Each scene shows the same named points in several views, each turned, perhaps mirrored, and shifted as a whole.
A view may leave some points out. In some views, one point has been moved. Which views, in the order they come, and which point in each? Write none if no view has one.

-- scene 1 --
panel a:
  k688 -3.93 -1.37 2.03 1.04 -2.72 -3.71 -2.13 2.68 -1.41 0.03
  k352 -3.30 -1.32 1.64 1.09 -2.09 -2.83 -2.83 2.74 -1.07 1.08
  k718 -3.48 -1.88 1.12 1.75 -2.70 -2.10 -2.92 2.04 0.56 1.21
  k921 -3.18 -1.02 0.88 0.96 -2.62 -2.43 -2.37 1.54 -1.01 -0.53
  k806 -3.88 -0.98 1.38 1.45 -4.47 -3.10 -2.94 1.89 0.00 -1.65
  k506 -4.82 -0.31 1.98 1.61 -3.44 -3.57 -2.21 2.73 -1.09 -0.64
  k992 -5.66 -0.68 2.57 1.76 -3.08 -4.20 -3.18 3.90 -1.10 -1.07
  k820 -4.08 -0.88 1.61 1.62 -2.14 -1.97 -2.98 2.70 -0.35 0.03
  k516 -3.00 -1.36 3.40 1.40 -3.55 -2.62 -2.53 2.35 -0.22 0.90
panel b:
  k718 2.39 -1.69 4.21 -0.32 0.67 -2.82 2.01 2.30 -1.29 1.27
  k992 2.14 -0.30 4.26 -1.55 0.34 0.34 2.32 3.47 1.68 2.01
  k921 1.45 -2.01 4.13 -0.19 1.40 -2.19 3.84 3.20 -0.12 1.02
  k806 2.45 -0.82 2.86 -0.15 1.30 -0.74 3.28 3.47 0.07 0.07
  k516 1.13 -1.04 3.76 -0.81 -0.79 -2.55 1.92 3.52 -0.27 0.53
  k506 2.10 -1.21 4.03 -0.58 0.75 -0.76 2.66 4.18 1.20 1.57
  k352 1.23 -1.69 5.18 -0.44 0.15 -2.46 2.66 2.51 0.09 1.62
  k820 1.91 -2.26 4.04 -1.17 0.71 -1.73 2.59 2.55 -0.09 1.75
panel c:
  k806 0.35 -0.54 -1.97 -1.28 1.83 0.07 2.17 -7.56 -2.54 -3.71
  k718 1.94 0.03 -1.38 -0.50 1.77 -2.09 3.29 -6.39 -0.98 -3.32
  k820 1.49 0.27 -2.33 -0.61 1.18 -1.64 2.06 -5.76 -1.81 -2.93
  k992 -1.08 -0.12 -1.58 -0.49 -0.06 0.02 1.25 -5.30 -2.40 -2.83
  k506 -0.43 0.09 -2.17 -1.20 1.33 -0.08 1.57 -5.89 -1.64 -2.65
  k352 1.28 0.29 -1.44 0.22 2.01 -1.87 1.58 -5.62 -0.96 -2.60
  k921 1.33 -0.36 -2.74 -0.63 2.88 -1.25 1.56 -6.42 -1.50 -3.27
  k516 1.59 1.53 -0.69 -0.21 2.04 -0.15 2.47 -6.15 -1.27 -2.97
  k688 -0.03 0.07 -1.72 0.09 2.18 -0.61 1.55 -5.47 -1.26 -2.79
panel d:
  k506 1.43 2.03 -2.61 -0.37 -0.43 3.13 -0.13 0.08 -2.66 -0.79
  k992 0.87 1.50 -0.64 -1.56 -1.01 2.85 1.44 1.60 -2.95 -0.11
  k806 0.69 2.31 -1.76 -0.49 0.12 0.67 0.06 0.16 -3.56 0.19
  k516 0.67 1.40 -1.03 1.79 -0.55 2.45 -0.04 -0.29 -2.26 -0.72
  k688 1.11 1.60 -1.67 -0.53 -0.19 3.04 -0.18 0.46 -1.91 -0.76
  k921 1.55 2.68 -2.63 0.11 0.61 1.77 -0.77 0.61 -2.25 -1.04
  k820 1.46 2.64 -1.64 0.60 -0.10 2.37 0.31 1.20 -2.93 -1.79
  k718 0.88 2.12 -1.58 1.20 0.71 2.29 -0.33 -0.12 -3.44 -2.52
panel e:
  k718 -2.78 4.16 2.22 -0.78 1.46 -4.68 3.35 -1.69 1.82 -0.24
  k992 -0.93 3.52 0.72 -1.55 0.20 -1.60 2.96 -2.07 1.47 2.24
  k352 -1.94 3.93 1.23 -1.09 0.84 -4.46 2.77 -2.90 2.77 0.28
  k921 -2.06 3.43 1.38 0.03 1.58 -4.35 2.14 -1.50 3.28 0.93
  k806 -1.64 3.64 2.09 0.08 1.69 -2.17 2.04 -0.42 2.30 0.94
  k506 -1.19 4.08 1.07 -0.71 1.36 -2.45 2.90 -1.84 2.43 2.13
  k688 -1.58 4.29 1.16 -1.02 0.85 -3.51 2.06 -2.60 2.63 1.52
  k516 -1.55 4.42 2.29 -2.18 2.34 -3.49 2.37 -2.46 2.46 -0.01
  k820 -1.81 3.16 0.98 -1.07 1.39 -4.16 3.37 -1.71 2.10 0.70
panel f:
  k688 -2.13 -1.42 -1.73 -1.19 0.15 3.51 -3.64 -2.80 -2.12 -0.90
  k718 -1.10 -1.72 -0.85 1.15 1.04 3.15 -3.15 -1.78 -2.01 0.01
  k806 -4.12 -0.49 -1.99 0.82 -0.02 3.48 -3.15 -1.71 -1.92 -0.75
  k820 -1.67 -2.08 -2.05 0.14 0.47 2.53 -3.43 -1.33 -2.12 -0.79
  k506 -3.10 -1.61 -2.87 -0.41 0.04 3.52 -3.77 -2.64 -2.59 -1.27
  k516 -2.13 -2.35 -0.13 0.00 0.25 4.47 -3.62 -1.63 -2.58 -1.25
  k352 -1.21 -2.21 -1.31 -0.87 0.72 3.31 -3.58 -2.02 -1.71 -0.14
  k992 -3.43 -2.44 -2.90 -0.57 -1.40 2.63 -3.85 -3.28 -2.72 -1.19
Views that do not fit: panel d
  panel d moved: k506
